In the rows, 128 means zero.
One turn or mirror swaps these rows in pairs. Which row does each one swap with?
The rows were stretched afterwards, more along some directions than others.
Q_42: [157 147 171 106 131 124 152 135  80 147 141 131 148 122 154 128 137 124
 117 108 161 156 131]
Q_706: [162 136 149 107 137 115 135 133  97 162 142 152 126 131 140 123 120 116
 126 123 135 144 158]
Q_345: [178 120 146 121 121  97 122 135 147 157 135 122 165 124 142 132 111 147
 158 145 153 158 164]
Q_820: [167 153 165 107 145 135 151 118 106 142 166 144 115 114 142 143 116 126
 104 113 159 174 136]
Q_577: [174 127 160 111 101 120 130 126 120 144 132 135 122 114 169 171 124 162
 111 154 161 133 120]
Q_407: [158 127 180 108 123 104 124 130 113 154 149 156 121 120 154 156 151 123
 116 152 157 146 145]
Q_487: [170 132 138 105 126 131 129 125 124 107 139 158 110 109 127 136 120 109
 108 101 147 152 174]
Q_26: [132  98 152 139 117  70 107 138 112 149 131  84 185 158 120 138 122 146
 141 124 131 131 150]
Q_711: [166 142 159 112 154 128 135 106 115 160 175 133 119 122 123 119 106 119
 119 114 140 167 150]
Q_171: [143 110 124 117 127 100  78 126 133 148 122 111 162 144 133  98 119 131
 139 116 126 141 125]
Q_784: [123  74 109 137 113  93  89 115 124 126 119 108 125 175 119 131 103 160
 126 161 132 106 114]
Q_710: [171 110 112 124 103 117 106 106 150 105 136 172 101 144 112 123 117 117
 106 111 132 134 170]
Q_894: [114  78 147 144 114  72 113 129  97 129 131 108 139 181 116 123 135 133
 133 142 125 114 148]
Q_401: [132 110 135 119 132  91  81 112 116 148 135 115 139 157 101 113  92 162
 157 145 125 127 142]
Q_763: [166 136 143 110 153 115 124 113 118 168 181 137 115 149 122 115  97 138
 142 122 142 161 159]
Q_450: [150 107 158 138  77  94 133 128 114 117  97 141 125 129 124 166 124 149
 123 129 115 116 151]
Q_184: [174 128 166 123 108 113 127 113 135 136 121 154 126 115 132 141 118 121
  99 140 129 119 135]
Q_527: [155  92  96 131 132 135 119  92 163 115 162 141  87 151 102 111 102 120
  96 103 141 146 139]
Q_146: [165 118 102 138 120 142 141 106 157 111 146 161 101 169 114 111  96 142
  86 137 154 125 134]
Q_797: [136  95 125 120 111  99  94 125 120 114 104 122 165 129 121 107 149 107
 139 101 116 124 152]
Q_621: [119  71 102 141 121  82 104 132 147 114 123  88 156 179 112 108 123 135
 139 104 120 120 146]
Q_191: [137 116 103 130 106 117 132 120 146 115 125 143 129 128 105 117 113 130
 117 146 143 108 155]
Q_521: [146 109 103 114 134 124 111 109 136 117 157 125  95 154 113 107  79 145
 115 117 151 137 134]
Q_868: [142  96 122 112 126  90  90 133 117 129 105 126 161 133 126 114 120 143
 137 135 111 127 144]
Q_511: [115  90 161 142 123  83 105 132 109 128 130 109 136 175 141 167 125 153
 112 129 149 137 133]
Q_44: [123 112 153 127 119  97 144 121 102 128 126 106 124 121  95 132 107 127
 149 115 116 120 161]
Q_972: [104  82 130 145 108  88 136 138 106 118 118 109 131 182 136 116 130 140
 132 124 134 110 139]
Q_722: [145  69 121 139 134  87  86 105 133 133 124 131 139 163 121 104 106 147
 111 122 126 138 132]
Q_73: [151 107 130 123 134 107 139 112 126 134 162 136 119 136 116 131 131 103
 123 124 128 138 168]
Q_719: [149 128 182 118 133 104 138 112  90 136 150 163 118 136 128 134 127 115
  93 108 149 148 162]
Q_393: [135 144 149 124  97 133 155 133 105  99 121 152 120 148 135 138 116 136
  89  96 149 127 146]
Q_896: [111  53 121 147 104  86 110 123 135  96 111 120 120 178 126 132 134 142
 112 146 119 107 128]
Q_612: [142 128 139 114 135 108 118 126 113 130 135 144 138 136  94  98 123  85
 125  89 127 140 190]
Q_864: [130 112 138 144 115 106 127 119 116 138 139 111 123 166 111 143 111 146
 105 110 149 118 133]
Q_135: [155 153 178 119 116 114 147 136  92 145 126 138 151 116 148 148 145 109
 124 126 148 142 146]
Q_853: [125 108 174 129 109  91  94 115 126 171 141 127 122 155 118  98 142 107
 150 117 133 118 175]
Q_886: [159  95  89 134 123 110  99 108 157 138 157 139 121 157 105 105 106 134
 108 154 141 125 145]
Q_442: [134  98 132 127 150 103  80 101 119 145 144 107 135 163 108  89  98 129
 140 122 129 146 135]
Q_98: [155  90 102 145 144 102  99 109 174 149 151 126 142 136 104 131 117 112
 122 121 129 151 168]
Q_663: [166 161 170 107 132 118 145 137 106 167 142 135 155 104 140 131 131 103
 136 109 138 161 156]
Q_973: [133  91 120 136 141 102  89 104 131 144 129 108 139 146 105  94 111 125
 146 117 118 141 131]
Q_573: [136 133 128 127 103 118 125 126 133 136 129 125 128 145 108 138 105 140
 114 135 156 108 141]
Q_594: [133  80  91 138 126  94  86 115 150  95 131 103 149 174  99 116 108 149
 108 106 140 124 137]
Q_597: [154  88 143 131 129  96  98 109 135 124 130 139 127 166 130  94 130  95
 119 108 120 128 148]
Q_700: [146  99 123 126 114 103 105 140 127 131 107 110 149 149 134 130  94 175
 109 123 129 133 116]
Q_64: [146  84 137 132 124  89 100 106 129 146 131 121 141 138 116 101 155  82
 165 110 115 126 182]
Q_964: [131  96  88 145 101 113 109 119 150 101  93 128 154 147  97  98 107 130
 125 102 110 114 152]
Q_242: [120  96 154 138 107 101 138 119 103 107 109 113 126 142 108 157 112 146
 125 128 132 125 133]
Q_454: [177 143 148 113 108 134 149 138 109 153 129 140 139 109 161 154 124 140
 112 121 153 146 122]
Q_467: [157  68 125 139 135  77  97 124 146 171 126 118 155 140 133 117 138 119
 163 151 119 146 147]
Q_913: [102  74 131 154 104  92 110 111 123  93 102 121 130 194  94  98 126 136
 118 126 112  88 141]
Q_195: [154 104 118 139 116 119 147 114 147 128 138 157 105 138 111 138 121 108
 110 152 138 125 157]
Q_50: [145 101 110 131 132 102  69 108 149 155 169 115 137 181 108  94 109 124
 111 115 152 131 146]
Q_836: [156  92 101 132 128 109  85 117 157 141 128 120 152 143 138  96 135 121
 123 117 122 138 123]
Q_825: [143  98 111 124 128 112  93 114 131 143 120 113 160 132 120  84 129 124
 131 111 127 132 123]
Q_833: [144  92 138 137 106 103 118 130 121 132  97 116 131 120 124 143 114 142
 136 118 110 123 144]

Swapped with Q_886: Q_894
Swapped with Q_710: Q_450
Swapped with Q_784: Q_73
Swapped with Q_345: Q_853
Swapped with Q_913: Q_146
Swapped with Q_393: Q_964
Swapped with Q_973: Q_820

